In the rows, 128 means zero.
One turn sends every row of this set to another row. A few are shown first. Where does it send the rows asked after them?
Pogu: [109 101 138  97 127 118 119 123 137 148 137 125 120 148  78 153 105 120
 115 112 106 134 151 146 128 127 142]
muv: [108 102 137 117 107 103 126 122 136 166 135 128 130 142  93 152 117 127
 134 108 116 144 150 149 117 122 146]
Lako: [112 126 115 101 162 145  97 133 153 132 128 155 126 108 143 119 151 132
 112 109 143  97 120 121 117 146 105]
pidug: [113 126 116 101 159 152 121 125 153 134 126 149 131 120 132 122 151 141
  98 100 148 109 114 130 139 161 108]
Gisa: [115 101 118  92 148 148 103 125 148 131 138 149 117 109 129 113 159 129
 102 103 153 107 125 115 132 145 113]
Puf: [144 119 116 130 128 121 139 159 137 129 164 132 129 110 130 119  75  93
 143 148 142 129 152 140 136 120 124]
bina: [108  99 119 109 119  99 127 129 145 157 118 128 125 139  90 169 117 117
 128 125 103 132 151 149 123 114 138]
fop: [ 99  92 125 113 109 101 121 129 142 153 114 126 126 159 112 168 135 119
 139 137 132 138 143 151 133 119 134]
fel: [139 122 114 146 127 135 153 147 137 115 153 144 119 121 107 107  81  86
 116 137 153 116 163 137 133 126 124]
lopuz: [111 109 127  96 117 110 132 134 143 165 126 113 125 157 104 164 110 126
 135 131 118 143 150 153 144 123 136]
lun: [135  92 103  94 139 133 165 160 125 139 145 146 126 141 152 132 105 125
 118 137 131 123 105 126 136 144 106]
Gikas: [121 130 161 148 113 169 141 122 141 121 132 133 152 130 102 112 153 101
 125 146 128  92 139 126 143  99 135]
gif: [127 134 160 154 130 155 129 121 125 122 118 133 154 131 107 127 145 105
 122 141 124  72 133 128 134  97 132]
Pobit: [133 140 161 146 129 155 148 135 127 106 124 132 149 126  90 132 143 100
 129 144 133  89 132 135 135  96 125]
Direr: [141 109 122 118 124 114 145 148 136 126 156 135 118 116 113 125  82  80
 131 154 130 117 164 144 151 135 140]
rem: [ 90 102 129 101 117 105 122 127 137 147 118 121 137 142  92 156 111 117
 115 118 109 130 144 158 125 105 128]
nore: [114 119 107  96 158 128 103 136 152 130 126 152 128 111 145 127 157 133
 101 103 145  98 116 111 126 141 120]
rapap: [110 114 120  90 144 136 110 130 152 132 136 154 133 111 138 105 160 149
 114 106 141 106 124 107 124 145 126]
gis: [120 114 106  96 160 135 101 127 155 134 113 151 134 104 126 120 150 148
 110 112 140  94 113 123 133 134 115]
nog: [132 151 160 140 121 158 142 134 118  99 123 132 136 135 102 131 139 102
 125 146 133  93 146 118 151 103 135]
Rotev: [107  96 120 102 126 109 125 138 145 162 126 117 132 152  90 164 107 125
 132 116 106 130 135 153 123 121 139]
lof: [139 127 133  97 106 131 138 107 119  98 145 145 133 148 151 122 104 104
 133 141 151 108 130 129 127 142  92]
vil: [131 118 132 126 124 153 148 129 146 155 143 146 101  98 146 106  88 114
 137 114 121 107 123 100 113 127 102]
Fonon: [131 127 151 159 114 170 151 118 128 116 119 143 151 134  95 130 149 108
 126 136 137  94 124 125 138 108 132]
rina: [135 135 121 133 112 151 166 140 139 127 143 140 124 104 155 128  86 114
 144 138 121 102 121 110 118 141 106]
sava: [170 121 110 110  97 125 146 112 130 137 133 118 145 119 118 120 108 113
 156 142 134 129 133 135 140 122  88]
Labi: [122 127 107  93 162 150 103 131 136 142 124 154 114 111 154 119 157 137
 118 114 133 114 128 111 132 139 109]
Von: [162  98  93 110 119 120 104 114 113 123 138 137 123 141 142 114  99 103
 152 128 120 118 135 118 131 136 123]
sos: [ 98  96 119 108 110 111 134 129 142 153 127 135 138 149  92 146 127 128
 130 125 107 147 153 153 127 124 149]
fivab: [139  77 127 110 130 116 182 156 131 136 145 137 110 149 132 124 100 129
 131 127 135 120 113 143 128 137 114]
nobav: [145  79 110  99 140 134 159 159 130 120 154 143 107 130 142 129  99 122
 129 152 129 114 123 128 123 138 106]
Maki: [116 122 117  89 138 133 103 125 139 142 119 153 117 101 142 134 168 137
 119 119 148 111 124  98 116 129 112]
Gasu: [131 138 164 153 122 158 138 131 140 114 125 137 146 130 103 135 149 102
 124 144 135  88 128 129 142  85 120]
niva: [131 136 142 150 107 149 123 129 136 110 120 121 142 132 101 136 151 100
 125 149 148  86 141 108 143  99 138]
pabeg: [141 141 167 159 133 160 140 127 118 129 124 141 148 124  95 118 147 110
 133 125 121 103 125 134 141 101 130]
pap: [143 143 133 140 108 155 142 142 136 129 148 147 115 100 144 111  95 127
 144 137 111  99 128 109 135 116  99]

rem goes to gif
pabeg goes to pidug
Where do these go?
Rotev goes to Pobit
Maki goes to fop
lof goes to Von
vil goes to fivab
muv goes to Fonon
lopuz goes to nog
Gasu goes to nore
Direr goes to pap
nobav goes to Puf
Gikas goes to rapap

One turn sends every row of this set to another row. A few are shown first. Where does it send the rows asked after them?
vebo: [141 130 127 113 148 100 106 118 142 137 129 138 143  91]
kek: [115 128  96 148 139 155 138  96  94 156 144 140 133 125]
gos: [121 126 118 112 156  92 118 105 150 142 135 132 137  99]
bidi: [161 146 108 108 123 128 160  89 120 132 141 138 122 123]
natut: [143 171 108 124 115 149 162  89 120 121 111 136 124 131]
Ratab: [111 133 122 164 109 141 147  95 117 142 154 128 127 114]
ril: [154 153 137 145 145 134 120 126 140 129  88 129 147  98]
Bib: [157 145 135 148 147 128 142 131 153 132  96 118 141 104]
radav: [104 159 115 118 145 123  96 118 132 127  92 142 146 108]
vasa: [128 124  75 138 145 134 120 121 159 157 146 145 144 135]
Gilup: [146 139 100 174 152 147 130  89 163 153 132 137 131 120]
Zez: [118 131 103 152 109 155 147 133 107 143 138 130 141 133]
fum: [106 153  93 165 119 143 122 112 173 139 124 136 139 135]
gubok: [ 97 160 105 123 157 134 117 118 137 133  81 133 145 122]
zezo: [120 159  93  97 115 130 147  94 118 125 131 145 126 137]

Ratab goes to kek
gubok goes to Bib
Gilup goes to vasa
Where do these go?
zezo goes to natut
radav goes to ril

